The rows of M fall into 4 groups, which share some directions, and each row is roughly a mix of its group's hidden directions.
M (119 x 11):
-33, -28, -16, -28, 2, 1, -10, -66, 6, 27, 19
-6, 16, -6, 26, 35, -52, -32, 27, -22, -10, -35
-9, -26, -45, -29, 34, -34, -5, 18, 43, -18, 10
-13, 17, 39, 0, 25, -23, -38, 35, -9, 52, -4
3, -12, -1, -5, -9, -42, -66, -5, -38, -11, -23
25, -18, -31, -25, -21, 26, 19, 20, 25, 19, -56
-21, 24, 17, -32, -48, -42, 39, 16, -9, -8, 15
13, 8, 15, 52, -37, 33, 9, -36, -17, -10, -35
8, 15, 42, 27, -56, 7, 13, 25, 14, -21, -32
38, 1, -1, -7, -26, -25, 11, 42, 32, -52, 9
-45, -32, 34, -13, 18, 14, -4, -37, -17, 38, -23
-14, -24, -67, 4, 14, -19, -15, 1, 33, -23, 31
-24, -13, 11, -30, -16, 41, 35, -29, 10, 44, 28
2, 26, 30, 14, 28, -29, -53, 17, -5, 44, 8
-24, 45, -3, -1, 10, 21, 56, 20, -7, 32, 26
3, 10, -30, 18, -10, -16, 29, -77, -7, -7, 3
29, 17, -6, 4, 1, 12, 9, 77, 2, 0, -35
-6, -4, -35, 22, 45, 17, 35, -12, 54, -10, -7
-11, -45, 3, 4, 26, 37, 41, -21, 42, -9, -18
15, -6, 35, 34, -11, 43, 27, -28, -32, -3, -36
4, -31, -19, 9, 31, 39, 50, -8, 39, -22, -4
28, 31, 17, 3, 8, -19, -37, 64, -19, 9, 14
14, 25, 42, 16, -46, -1, -25, 44, 17, -2, -26
3, 26, -50, -23, -11, 35, 32, 11, 14, 25, -39
38, -18, -4, 27, 9, -6, -12, 19, 17, -66, -28
13, 21, -25, 7, -25, 31, 39, -28, 12, 4, -56
47, -23, -13, 6, -25, -18, -22, -46, -30, 31, 14
-28, 9, -23, -12, 17, -2, -32, 61, -3, 14, -42
28, 13, -9, 34, 25, -39, -38, 27, -8, -39, -21
-11, -1, -26, -7, 4, -24, -25, -42, 3, -6, 68
-8, -18, -43, 4, -9, -30, -3, 23, 57, -39, 0
-7, 14, 32, -2, -17, -1, 63, -23, 12, -30, 37
8, 6, 39, 26, -28, 28, 43, -31, -25, -8, -32
33, 16, -47, -14, -41, 17, 39, -14, 28, -12, -13
7, 13, 34, 3, -14, 1, 41, -48, 10, -18, 50
27, 8, 1, 30, -6, 23, 10, 17, 0, 3, -76
-24, 25, -37, 17, 19, -53, -7, 14, -29, -15, -34
-5, -18, -38, -41, 47, -35, -17, 17, 29, 2, 18
9, 21, 48, -3, 4, -13, -48, 40, 6, 40, 8
-23, 13, 46, 5, -45, 30, 42, 19, -17, -12, -16
26, 59, -29, 34, -5, -7, 10, 22, 11, -39, -10
-35, -16, 23, -34, -6, -8, 16, -38, -6, 2, 59
19, -6, -50, -3, 38, -32, -30, -40, 11, 13, 19
3, -22, -55, -9, 28, -37, -19, 2, 40, -15, 23
-13, -6, 7, -37, -34, 41, 33, -21, -4, 34, 37
42, -23, 11, -4, -32, 4, 19, -48, 36, 4, 33
-45, 47, 36, 9, 36, 6, 3, -3, -11, -31, 23
6, 7, 36, -21, -46, -34, 17, -34, 12, -23, 37
15, 12, 33, -13, -35, -28, 3, -51, -2, -5, 48
14, 19, -23, 28, 15, -49, -33, 10, -37, -34, -18
-11, -15, -40, -16, -38, 14, 47, -26, -13, -40, -7
24, 11, 69, 18, -36, 10, 16, 28, -7, -4, -12
-34, -19, 14, -17, 0, -1, 1, -61, -14, 18, 47
23, -40, -15, 28, 33, 17, -51, -16, -3, -13, -31
26, -25, -23, -15, -33, 23, 23, -20, 27, 9, -56
20, 7, 50, 4, -17, 7, -20, 50, 16, -1, -46
-16, 1, 24, -14, 3, 25, -1, -38, 17, 62, 36
-11, 6, -5, -19, -38, -13, 75, 29, 0, 0, 1
-36, -25, 29, 9, 28, 11, -20, -22, -15, 33, -51
43, -41, 9, 18, -13, 9, 16, -55, 17, -22, 15
-9, -14, 19, 14, -21, 27, 17, 31, 22, -32, -61
-17, -32, -27, -7, 29, 10, -5, 31, -6, -5, 67
6, 19, 52, 0, -4, 37, 2, -7, -43, 28, -35
7, 4, -55, -29, -26, 29, 29, -31, 22, 23, -19
-28, 7, -28, -12, 3, -10, -1, 65, -20, 13, -43
14, 8, -10, 39, 43, -41, -34, 16, 0, -28, -30
-48, 1, -9, -24, -15, 13, 30, -47, 2, 45, 10
11, 33, 12, 8, -20, -48, -60, 11, -25, 0, -4
9, 18, 31, 21, 32, -18, -54, -12, 14, 43, 15
17, 14, -10, 20, 26, -26, -12, 63, 5, -33, -29
9, -14, -37, -31, 50, -39, 8, -37, 10, 7, 19
-37, -40, 48, -22, 14, 16, 4, -2, -17, 36, -25
-21, -33, 48, 18, 20, 13, -16, -20, -29, 31, -36
-30, -16, 5, 18, -21, 48, -11, 61, -4, -17, 11
-22, -36, 7, 3, 42, 32, 41, -3, 41, 13, -19
-42, -32, 37, -31, 3, -6, 5, -38, -11, 13, 40
-6, -4, -43, -19, -37, 23, 53, -6, 8, -37, 0
7, -6, 66, 2, -6, 37, 22, 35, -30, 5, -6
-11, -24, 1, -33, 15, -32, -30, 33, 8, -5, 58
-8, 22, 1, -15, -38, -22, 66, 7, -25, 15, 23
24, -5, 15, 32, 26, 32, 11, -59, 2, -5, 36
-13, -15, -39, -18, -31, 21, 56, -7, 3, -39, -13
-1, -20, 3, 18, 39, 26, 19, -5, 71, -2, -15
-18, 2, -54, -16, 0, -38, -29, 18, 44, -11, 17
9, 0, -18, -3, -26, 7, 81, 11, -8, 24, 11
16, -11, -2, 58, -8, 53, -29, -14, -25, 1, -16
37, 22, -10, 5, -13, -23, 3, 53, 16, -45, 27
-15, -13, -17, -33, 6, -43, 50, 1, 30, -26, 28
-39, 15, -13, -15, -5, -17, 26, 62, -21, -8, -33
40, 34, -12, 26, -27, 3, 29, 17, 18, -39, -35
48, 31, -34, 16, -29, -10, 14, 11, 21, -43, 15
20, 37, -6, -15, -44, -21, -24, 34, -42, -9, 21
23, 6, 19, -26, -33, -4, -17, -29, 53, 21, 39
-29, -10, 4, -34, -26, 38, 40, -27, 9, 37, 22
-3, -5, 26, 14, 1, 53, -31, 35, -15, 9, -48
42, 34, -8, 31, -12, -20, 0, 33, 2, -45, 30
24, 39, -20, 10, -2, 17, 21, 60, 4, -4, -40
26, 22, 13, 28, -16, 21, 31, 23, 0, -13, -64
18, 0, -45, 1, 29, -28, -9, -66, 7, 8, -9
-18, 14, 2, -12, 12, -23, -80, 17, -12, 3, -19
3, -2, 17, 9, 23, -10, -80, -30, -9, -15, 0
-20, 51, 1, 1, 19, 23, 28, 51, -15, 13, -29
13, 1, 25, 50, -24, 49, 3, -20, -42, 3, 1
-13, -1, 3, -8, 15, -17, -82, 15, 2, -12, -27
5, 10, -13, 5, -9, 24, 79, 4, 1, 28, 22
-1, 41, 12, -20, -37, -29, -32, 42, -29, 20, 8
24, 11, 30, 31, -2, 35, -13, -29, -53, 30, 13
-46, -39, 26, -16, 23, 3, -21, -38, -15, 37, -1
0, 32, 51, 10, -40, 19, 25, -17, -28, 10, -32
7, 23, 3, -12, -35, -9, 59, -15, -11, 31, 42
-5, 21, 52, 25, 16, -19, -2, 37, -28, -25, 36
6, 46, -15, -10, -10, -27, -12, 60, -36, 8, 13
11, 39, 23, 2, -12, -36, -57, 33, -14, 20, 5
-4, 34, 20, 29, 16, 25, 17, 35, -23, 12, -55
-14, -2, -27, -6, 22, 4, -51, 48, 2, 19, -43
7, 27, 58, -1, -12, 27, 5, -6, -48, 33, -6
-29, -33, -21, -32, 8, -23, -29, -46, 21, 6, 33
18, 15, 43, 11, 30, -2, -45, 21, 18, 44, 21
4, 45, 31, 15, -32, 18, -15, -30, -37, 32, -22

Each list below has one row that fits no group; the rest each fit one group, if only roughly. Name that row.
- Q_712: 2, 4, -26, 19, -4, -10, -21, -73, -5, -2, 38
- Q_305: 20, 0, -69, -34, -4, 15, -5, 28, 20, 27, 2
- Q_878: -17, 11, 47, 16, -43, 34, 29, 21, -22, -1, 30
- Q_942: 5, -11, -65, 1, -32, 10, 21, -30, -18, -29, -23
- Q_899: 27, -7, 7, 7, -11, 21, 58, -31, 33, 12, 39
- Q_833: -47, 10, 7, -5, -48, 14, 32, 38, 15, -28, -13
- Q_118: 6, 39, 39, 8, 15, 12, -2, -46, 11, 0, 52
- Q_917: -41, 5, -33, -55, 24, -30, 12, -4, 17, 5, 26
- Q_835: -12, -50, 4, 2, 23, 8, -44, -28, -17, 46, -12
- Q_755: 16, 2, -33, 17, -1, -31, -7, 1, -36, -65, -20
- Q_544: -24, -2, 32, -11, 8, 53, 23, 3, -55, 21, -2
 | Q_942
- Q_7: -36, 32, -26, -9, 10, 0, 20, 56, -25, 30, -17
- Q_182: 30, 21, -37, 16, -17, -30, -22, 17, -20, -56, -10
- Q_223: 12, -27, -21, -34, -47, -16, 26, 38, 23, 9, -29
- Q_29: 25, -40, 5, -5, -3, 55, 35, -29, 7, -17, 28
- Q_473: 4, -6, -57, 8, 35, 0, -33, -49, -2, 13, -17
- Q_627: 3, 11, 20, -9, 14, 19, -54, 48, 1, 23, -40
- Q_466: 15, 26, 37, 15, -7, 24, -24, -14, -25, 24, -58
- Q_851: 4, 17, -10, 13, -18, -50, -41, 5, -14, -44, -36
- Q_760: -17, 33, 11, 0, -4, 4, 74, -2, -21, -2, 33
- Q_637: 30, 17, 62, 9, -32, 2, -10, 46, 8, 13, -2
- Q_191: 42, 19, 35, 8, -35, -36, -6, 30, 36, -12, -15
- Q_218: -33, 13, -47, -29, -4, -50, -6, 6, 40, -9, 6
- Q_700: -12, 22, 54, -25, -28, 4, 17, 34, 3, 1, -46
- Q_17: 8, -19, -14, -4, 64, -50, -11, -13, 10, -27, -12
 | Q_17
- Q_146: -5, 55, -2, -26, -7, 1, 58, -20, -9, 27, -8
- Q_241: 28, -25, 28, -3, -16, -12, -35, -52, 30, -28, 18
- Q_136: -19, -1, 50, -7, 16, -3, -26, 8, 17, 66, 6
- Q_225: -14, -11, -30, 17, 45, 17, -37, 28, -27, -7, -43
- Q_142: 3, -23, -46, 5, 20, -3, -49, 29, 25, -9, 39
- Q_926: -9, -3, -50, 27, 22, 23, -23, -57, -17, 13, 4
- Q_978: -3, -33, 24, 10, 14, 53, -4, 59, -15, -6, 4
- Q_168: -18, 34, 31, -1, -65, 3, 16, 19, 6, -7, -34
- Q_304: -1, 3, -26, 24, -10, -39, -10, 9, -4, -52, -53
- Q_232: -31, 29, -28, 10, 30, 9, -8, 39, -43, 31, -23
- Q_956: -22, 19, -55, 1, -5, -5, -4, -66, -13, 9, -1
- Q_987: -3, -48, 46, 13, 13, -30, -40, -10, -24, -6, 24
- Q_621: 18, 15, 9, 8, 15, 12, -36, -51, 6, 43, 41
- Q_518: 27, 4, -45, -33, -41, 26, 39, 20, 20, 6, 5
 | Q_146
- Q_553: -12, -19, -22, -2, 6, -5, -15, 57, 27, -16, 54
- Q_801: -7, 13, 15, -30, -48, -27, 53, 12, 29, 0, 19
- Q_674: 20, 44, -5, -8, -20, -18, -26, 67, 1, 2, 11
- Q_342: -22, 17, -31, 2, 23, 16, 22, 54, -20, 42, -22
- Q_765: -7, -7, 27, -1, 5, 37, -21, 59, -36, 9, 32
- Q_706: 20, 5, 34, 5, -31, 22, 53, 13, 2, -17, -47
- Q_467: 12, -12, 40, 1, -11, -15, -20, -53, 29, -43, 21
- Q_73: -12, 1, 41, 10, 7, -28, -35, -35, -27, -50, 9
- Q_388: 45, -4, 29, 31, -12, 8, -13, -20, 4, 0, -62
- Q_539: 6, 28, 30, -1, -2, -14, -35, -52, -25, 17, 42
- Q_824: -10, 19, -21, -4, -19, -33, 24, -36, -9, 3, 65
- Q_422: 8, 9, 18, 42, 2, -18, -27, 30, -24, -52, -34
- Q_394: 10, -37, -29, 11, 15, 17, -14, 44, 7, -10, -58
- Q_512: -38, 30, -25, 1, 26, 13, 27, 54, -8, 24, -19
- Q_155: 38, -39, -25, 22, 14, 38, 31, -22, 29, 20, -2
 | Q_422
- Q_703: -12, 3, -7, 17, 40, 16, -73, -1, -16, 0, -26
- Q_940: -19, 42, 36, -19, -24, -24, 40, -8, -3, -10, 43
- Q_708: -50, 17, 12, -4, 29, -10, -8, -33, -26, 13, 52
- Q_176: -28, 29, 39, -24, -27, -29, 27, 5, 20, -34, 30
- Q_626: -35, 10, 6, -28, -25, -19, 32, 55, 12, -26, -23
- Q_839: 32, -32, 30, -8, -25, -15, -18, -46, 38, -24, 16
- Q_670: 25, -17, -6, 39, 17, -27, -30, -18, -3, -55, -30
- Q_375: -27, 11, -47, 16, -4, 29, 0, -61, -19, 3, -17
- Q_12: -3, -21, -51, -37, -30, -31, 23, -18, -21, -31, -7
- Q_166: -16, 6, -32, 24, 32, 21, 31, 37, -41, 27, -23
- Q_950: 14, -27, -21, -14, 23, -48, 8, 15, 28, -18, 53
 | Q_12
- Q_993: -19, 0, -34, 10, 14, 8, 39, 49, -37, 11, -37
- Q_953: -24, -53, 26, -8, 25, 3, -33, -21, -23, 39, 13
- Q_41: 32, 0, -5, 13, 4, 3, -46, -51, -10, 41, 28
- Q_370: 27, -30, 23, 5, -18, 14, 13, -42, 49, -35, 18
- Q_465: -45, -12, -8, -28, 8, 24, -17, 43, 14, -4, -50
- Q_597: 17, 21, 16, -16, -49, 41, 11, 2, -43, 17, -31
- Q_633: 29, -20, 17, -7, -49, -29, 26, -44, -6, -21, 24
- Q_397: -10, -38, 5, -26, 1, -11, -20, -34, -12, 12, 66
- Q_318: -1, -27, 11, -1, 15, -14, -29, -27, -25, 19, 69
- Q_798: -1, 17, 64, -8, -19, 27, 1, 31, -8, 11, -44
- Q_331: -24, 8, 15, -19, -25, 16, -4, -51, 19, 52, 28
 | Q_597
- Q_683: -4, -21, -23, -29, -13, -11, -10, -50, 6, 5, 61
- Q_616: 25, -30, -33, -9, 33, -32, -20, 18, 49, -20, 12
- Q_455: 1, 34, 51, -25, -23, -12, -21, 50, -1, 24, 0
- Q_167: 41, -40, 11, 1, -17, 7, -16, -43, 47, -20, 10
- Q_361: -36, 43, 24, -10, -8, -4, 57, 4, -20, 3, 31
- Q_396: -22, -22, 6, -24, -13, -28, -7, -54, 17, -20, 48
- Q_185: 30, -17, -31, 35, 20, 0, -5, -57, -17, 1, 35
- Q_606: 37, -64, -27, 11, -1, -2, -23, -2, -5, -5, -40
- Q_522: 14, -16, 30, 6, -25, -31, 0, -59, -21, -31, 26
- Q_714: 7, -17, 38, 26, -10, 56, 30, 8, -39, -6, 19
- Q_192: 3, 27, -2, 5, 6, 37, 29, 40, -14, 28, -54
- Q_285: 0, 3, -17, -7, -49, 14, -2, 58, -13, 17, -41
- Q_395: 40, -31, -4, 4, -18, -10, -62, -40, 3, 3, -1
 | Q_285
- Q_931: 31, 14, 18, 20, -12, -29, -2, 38, 18, -61, 16
- Q_723: 57, -1, -27, 14, -15, -16, -19, 46, 16, -32, 14
- Q_163: -11, 12, 7, 24, 59, 28, -52, -18, 5, -17, -4
- Q_718: 29, -11, 55, 12, 23, 3, -51, -5, -2, 28, 20
- Q_174: 13, 3, -25, -28, 11, -65, 6, -21, 46, -9, -3
- Q_341: 12, -20, -30, 8, 32, 37, 43, -38, 18, 5, -30
- Q_617: -43, 16, -10, -22, 12, -7, 0, -47, 3, 12, 58
- Q_184: -54, 26, -37, -28, -13, -9, 19, -31, -17, 7, 29
- Q_767: -1, 28, -24, -37, -3, -65, -9, -6, 33, 7, 18
- Q_194: 23, -8, 66, -8, -5, -3, 17, 52, 10, -8, -18
- Q_320: -16, 6, -50, -39, 20, -40, -4, -10, 15, 9, 42
 | Q_341
- Q_862: -11, 12, 14, -34, -22, 31, 14, -3, 3, 59, 42
- Q_482: -31, 23, -24, 3, 37, 17, -4, 59, -18, 17, -27
- Q_781: -28, -17, -16, -53, 22, -31, 21, 32, 26, -12, 24
- Q_837: 25, -28, 11, 21, 18, -2, -60, -46, -8, -23, -3
- Q_200: 35, -34, -21, 25, 21, 51, 24, -17, 32, 13, -2
- Q_594: -20, 20, -19, 1, 34, 6, -57, 30, -27, 24, -27
- Q_280: -19, 15, 5, -35, -31, 30, 28, 9, 20, 54, 24
- Q_630: -5, 14, -2, -10, 26, -14, -23, 58, -17, 8, 56
- Q_315: 35, -63, -24, 20, 1, 15, -12, -6, 11, -28, -33
- Q_224: -36, 26, -21, -10, 4, 6, 45, 54, -13, 28, -2
- Q_363: 42, -21, 16, -12, -20, -32, 14, -29, 45, -23, 29
- Q_613: -2, 11, 45, -1, -20, 16, -1, 48, -27, 14, 49
- Q_860: -45, 20, -54, -30, -6, -30, 11, -30, 13, 1, 13
- Q_799: -14, 16, -7, -18, 28, -12, -20, 57, -13, 8, 54
- Q_853: 12, -17, -31, -4, -42, 13, 29, -10, 11, -62, -17
 | Q_363
- Q_367: -16, 5, 11, 2, -37, 11, -16, 64, 23, -23, -35
- Q_500: -10, 20, -29, -26, -14, -64, 8, -6, 34, -3, 29
- Q_53: 2, -18, -7, 32, 50, 50, -15, 0, 38, -16, -16
- Q_682: -6, -23, -8, 13, 20, 31, 24, -36, 67, -3, -8
- Q_790: 8, 37, 20, 7, -40, -35, 29, -43, -12, 15, 27
- Q_854: -19, 24, -31, 11, 30, 16, 3, 36, -44, 43, -17
- Q_907: 20, -15, 15, 12, 5, 38, 38, -31, 53, -16, 24
- Q_461: -17, 39, 18, -6, -17, 32, -23, -1, -28, 28, -54
- Q_622: -17, 21, -8, -23, 1, -27, 52, -55, -15, 7, 23
- Q_56: 20, 43, 44, 20, 6, 47, 25, 8, -30, 4, -8
- Q_675: 17, 44, -28, 60, 0, 11, -3, -26, -1, -6, -33
- Q_299: -21, 42, -5, -9, -17, -9, 59, 25, -24, 27, 20
- Q_575: 38, -6, 45, 42, -30, 9, -1, 17, 15, -20, -37
 | Q_56
- Q_847: -21, 25, -44, 4, 15, -13, -24, 61, -1, -8, -29
- Q_748: 29, 33, -36, -4, -29, -6, 40, 9, 29, -43, -4
- Q_403: 56, -10, -6, 27, -33, 22, 16, -4, 7, -5, -52
- Q_843: -17, 14, -57, -25, -25, 6, 51, 2, -15, -25, 6
- Q_479: 25, 11, 47, 45, -27, 38, -9, -2, -30, 12, -17
- Q_277: 7, 14, 31, 12, 25, 31, 13, -34, 53, -5, 38
- Q_104: -16, -28, -27, 2, 16, 2, -8, 50, 8, -20, -59
- Q_255: -40, 15, 1, 18, 51, -12, -46, -1, -20, 26, 23
- Q_550: 16, 35, -12, 4, 16, 2, 0, 81, -8, 9, -3
- Q_254: 14, -31, -19, -4, -18, 12, 75, 20, 16, -9, -12
- Q_149: 12, -47, -2, 16, 25, 38, 29, -16, 39, -32, -14
- Q_816: 54, -7, 50, 29, -6, 3, -25, 29, 11, -1, -25
- Q_462: 32, 1, -4, 11, 6, 2, -48, -48, -21, 40, 28
 | Q_847
- Q_697: 33, -18, 11, 29, 30, 26, 12, -48, -42, 14, 11
- Q_147: -8, -32, -23, -9, 8, -11, -38, 43, 14, -13, -55
- Q_487: 26, 8, 13, 11, -19, -5, 25, -57, -26, 12, 49
- Q_308: -19, 10, -60, 2, 2, -16, -17, -46, -6, 7, 42
- Q_387: -7, -27, -3, -13, -37, -27, 39, 35, 0, -39, -35
- Q_11: -28, 25, -24, 18, 38, 27, -7, 36, -34, 34, -21
- Q_810: 45, 26, 1, 45, -10, -6, 4, 4, 25, -43, 35
- Q_81: 32, -1, -21, -18, 15, -63, -11, -2, 37, 1, 31
- Q_220: -8, -19, 23, -6, -12, -7, 26, 63, 36, -37, -4
- Q_337: 0, 8, 31, 22, -8, 51, -21, 10, -52, 27, 18
- Q_260: -11, 24, -30, -20, -11, -17, -21, 37, -30, 58, -12
 | Q_810
